One turning vector, and how many steps it has turned
The counts run from 0 to 854.
[146 125 158 101 137 117 108 121 149 115 155 171 103  62 113 125 128 130
 116 129 151 143 118 137 176 164  92 133  57  93 150 109 141 100 129 154
 152 156 118 128 112 101 120 111 164 102 109 121]	147
[171  84 141 126  96 130 177 166 134 117 160 137  95  94 104 132 108 120
 138 134 129 142  95 111 153 113 128 118 106 129 143  92 147 108  85 130
 109 131  82 118 128 183 113 119  78 104 103 150]	201
[149 108 142  97  87 152 155 155 151 145 117 144 126 140 125 125 109 122
 138 150  98  93 100 112  91 100 104 140 195 124 147 148 120  82 105 112
 150 165 110 143 129 127 130 115  78 128 130 113]	275
[168 162 121  67 100 117 123 134 147 150 110 160 101  87 119  81 109 147
 151 132 117 148 145 135 112 171 114 140 104 147 164 107  97 119 119  82
 111 126 131 113 112 166 115 115  78 146 136 107]	24
[117 137 111  65 111 131 129  84 166 139 201 114  93  89 130 124 111 140
 111 156 122 152 111 105 148 115  92 141 113 118 157 124  92 152 108 122
 141 172 145 121 146 141 111  98 102 127 142 112]	30
[135 111 132  68  83 163 136 137 141 148  92 138 150 107 123 139  91 133
 148 121  82 134 128  84 128 115  87 159 113 154 125 157 177 130 121 180
 112 110 116 131 102 162 105  89 120 122 153  91]	659
[152 143 132  78  84 123 159 153 165 151 152 127  90  87  98 101 135 123
 101 164 147 113 132 113 121  89 122 117  81 167 137 165 100 143 169 145
 110 133  90 121 101 121 142 125 119 142 126  97]	701
[ 81 127 140 112  99 101  96 143 143 129 121 141  84 106 121 147 128 121
 101 148 121 130  97  83 172 111  84 133 108 104 129 161 115 114 127 199
 153 187 149 130 118  96 145 107 118 131 104 112]	417
[133  90 118 100  94 144 144 140 114 143 142 148 127  83 100 143 137 114
 147 129 121 114 104  74 149  97 102 144  77 131 114 140 181 109 123 182
 143 146 100  94 120 170 135 102 162 126 134 143]	50
[151 103  93  99  73 133 155 128 117 142 127 142 117  74 105 113 112 112
 165 117  83 133 121 110 128 149 105 141  95 141 137 103 164 132 112 147
 101 116  75 100 129 192 115  91 109 142 139 148]	204
[139 143 139  69 100 123 164 127 174 111 133 121  73 128 125 122  93 157
 152 119 102 158 133 150 130 138 111 120 148 108 186 142 140 104 163 135
 121 140 127 117  96 142 139 120  82  97  84  93]	708
[173 119 142  91  84 114 144 117 180 107 133 134 112  66 119 114  97 115
 126 156 118 111 150 146 142 155 101 137 158 113 162 127 114 114 141 135
 157 193 110 151 160  93 139  77 123 136 132 142]	714
[115 107 136  98  96 105 130 154 119 129  92 161  96 110 103 149 136 117
 158 128 114 127 122  98 170 115  94 142  77 123 105 151 190  77 131 175
 161 119 114 115  95 145 135 119 131 134  87 119]	236
[178 119 162  82 103 116 114 163  88 126  90 167 131 115 121  99 123 115
 139 120 128 114  98 131 163 103  96 166 127 141 123 102 155  74 112 111
 167 138  83 120 118 146 116 134 132  94 117 171]	577
[155 143 105  63 113 142 120 109 146 161 183 156 138  65  99 110 142 138
 132 151 161 118 114 106 138 139 114 131  66 146 132 115 106 138 109 113
 139 131 122 109 109 159 120 106 124 124 172 112]	214
[116 103 150  63  83 138 146 131 157 131 160 113 100 130 131 123 101 108
 142 140  98 114 110 117 154  74 109 146 115 169 136 131 165 144 131 145
 155 132  93 128 129 183 117  93 118 104 137 156]	471
[147 155 151  34 114 128  99 119 152 123 107 112 152 120 115 108  95 162
 104 180 135 105 103 107 171 105 120 146 111 127 144 155 127 125 133 127
 158 158 114 138 144 126 115  98 145 134 176 115]	747
[181 129 106  57  79 109 146 149 104 168  94 150 132 117 106 111 111 148
 128 143 121 141 110  93 136  91 122 150 115 151 127 142 134  84  88  92
 138 117 124 129 119 156 111 139  94 148 144 127]	124
[144 145 128  39  78 150 100 116 159 127  94 136 149  96 117 129  93 137
 133 117 116 134 137 115 143 133  91 144 141 143 122 141 151 132 147 179
 133 146 131 134 105 140 130  82 144  97 160 101]	140
[134 152 152 105 121 146 108 156  91 125 147 140  79  84 133 109 143 142
 122 105 136 154 103  74 163  98  81 146 111 145 121 111 107 130 128 166
  88 125 123  79  93 178 147 139 138 110 120 107]	585
[149 138 146  85  87 137 138 146  96 107  88 135 119 116 125 109 125 118
 134 109  86 118 115  97 147  87  54 165 164 152 120 134 168 118 155 165
 141 109 104 110  97 130 129 124 159 119 128 119]	240
[177 129 157  83 127 130 113 134 129 134 127 161 110  64 124 102 124 162
 103 115 144 158 117 120 150 137 111 123  86 109 161 131 137 105 139 144
 116 161 151 110  86 106 116 127 167  92 128  99]	145
[140 125 161 147 113 137 139 160 116 109 149 151  94  64 118  95 142  96
 112 135 116 113 110  91 155 114  58 136  88 154 122  97 134 147 139 182
 109 130  86 121 102 131 114 115 158 145 124 114]	769
[126 140 156 121 108 162 124 153 132  92 152 135  94 113 117 128 129 109
 145 104 135 124  97 118 156 132  62 143 157 127 116  79 111 115 124 165
 126 119  85 131  89 156 147 125  86  81 107 109]	773
[117 110 173 111  96 168 108 158 119 108 100 148 130 124 122 135 120 126
 169 113 102  96  90  95 141 116  90 150 133 125 132 108 169 101 113 162
 134 141 102 104  90 189 126 111 135 100 136 134]	53
[142 120 129 101  88 134 148 150 137 110  94 119 118 142 114 112 100 158
 117 163  85 101  76 102 101 103 116 119 175  85 174 158 132  74 130 119
 144 175 124 114 108 109 124 132 101 139 136 113]	795
[187 134 191  61 113 154 123 162 154 116  97 152 134 109 127  93  83 160
 144 130 125 138 131 132 156 138 138 133 118 147 159 118 149 107 119 117
 112 134 117 124 103 172 111 108 124  88 144 119]	477
[160 133 140  76 124 161 143 117 161 112 177 132 144  65  95 139 126 138
 130 142 163 122 114  94 174 124  97 128  87 117 112 123 149 141 139 173
 131 134 109 118 106 139 138 107 162 101 143 104]	669
[127 142 129  67 109 129 110 121 136 120 100 149 145 140 103  94 116 151
 132 142 109 122  75 126 145 132 109 122  86 106 168 117 150  83 115  93
 183 142 140 120  69 131  93 133 135 117 154 118]	223
[164 120 130  74 105 121 135 132  82 131 105 162 121 120 129 129 125 137
 154  96 107 149 109  99 153  92  79 168 152 119 124 124 179  72 109 127
 161 128 131  94 108 161 129 144 134  92 110 153]	575
[142 127  81  81  70  93 145 116 120  96 124 125 139  87  86 132 105 128
 145 149 114 153 118  84 199 130  92 131 120 129 109 100 155 125  93 141
 155 119 143 130 112 155 123 108 109 155 145 141]	304
[155 143  89  67  97 114 144 122 140 102 154 103 131  79  86 131 103 155
 136 143 135 163 120  99 189 141 124 111  86 121 132  98 143 142 110 136
 111 119 120 115 119 176 125 107 110 126 147 132]	823
[185 147 192 103 103 144 117 185 122 125 103 172 115 100 121  86 132 109
 124 121 160 104 126 132 140 106  97 146 152 163 116 106 108  98 139 129
 127 143  95 123  88 128 146 129 133  81 127 128]	244
[193 123 165 111 122 108 125 167  93 149  99 179  99  61 122 113 118 128
 111 126 142 141 133 100 153 130  92 161  88 129 123 140 138  88 127 163
 102 129  88 125 135 108 123 127 135 133  97 107]	766
[165  95 137 101  84  94 165 118 136 125 131 149  81  59 142 103 111 112
 129 148  84 128 150 128 133 126  87 159 142 127 155 131 141 119 131 125
 137 174 122 131 161 106 120 101 149 166 112 151]	194
[145 186 129  68  91 141 104 127 126 105 101 101 137 116 103  97 101 145
  91 131 137 130  95 111 150 123  78 134 156 131 139 115  86 146 144 153
 126 134  94 140 107 111 124 107 123 103 168  98]	594
[116 144 121 107 103 126 133 156 137 144 155 158  94 119  80 128 158 117
 155 124 154 107  93 123 129 117  95 140 104 137 103 121 111  93 129 129
 160 105  65 111 102 161 164 138  63 120  95 107]	168
[168 114 155 110 114 154 197 162 153 105 179 134 101 107 100 120 149 128
 167 138 134 101 121 119 117  98 108 121 135 134 132 117 151 102 139 115
 127 104  91  95  82 169 146 144 102 114 101 115]	621
[130 177 120  61  99 125 100 114 130 114 109 119 130 115 108 122  94 129
 134 127 128 137 111 127 178 151  64 150 129 133 118 110 107 130 149 159
 158  97  71 152 133 139 142 107  89 114 126  97]	592
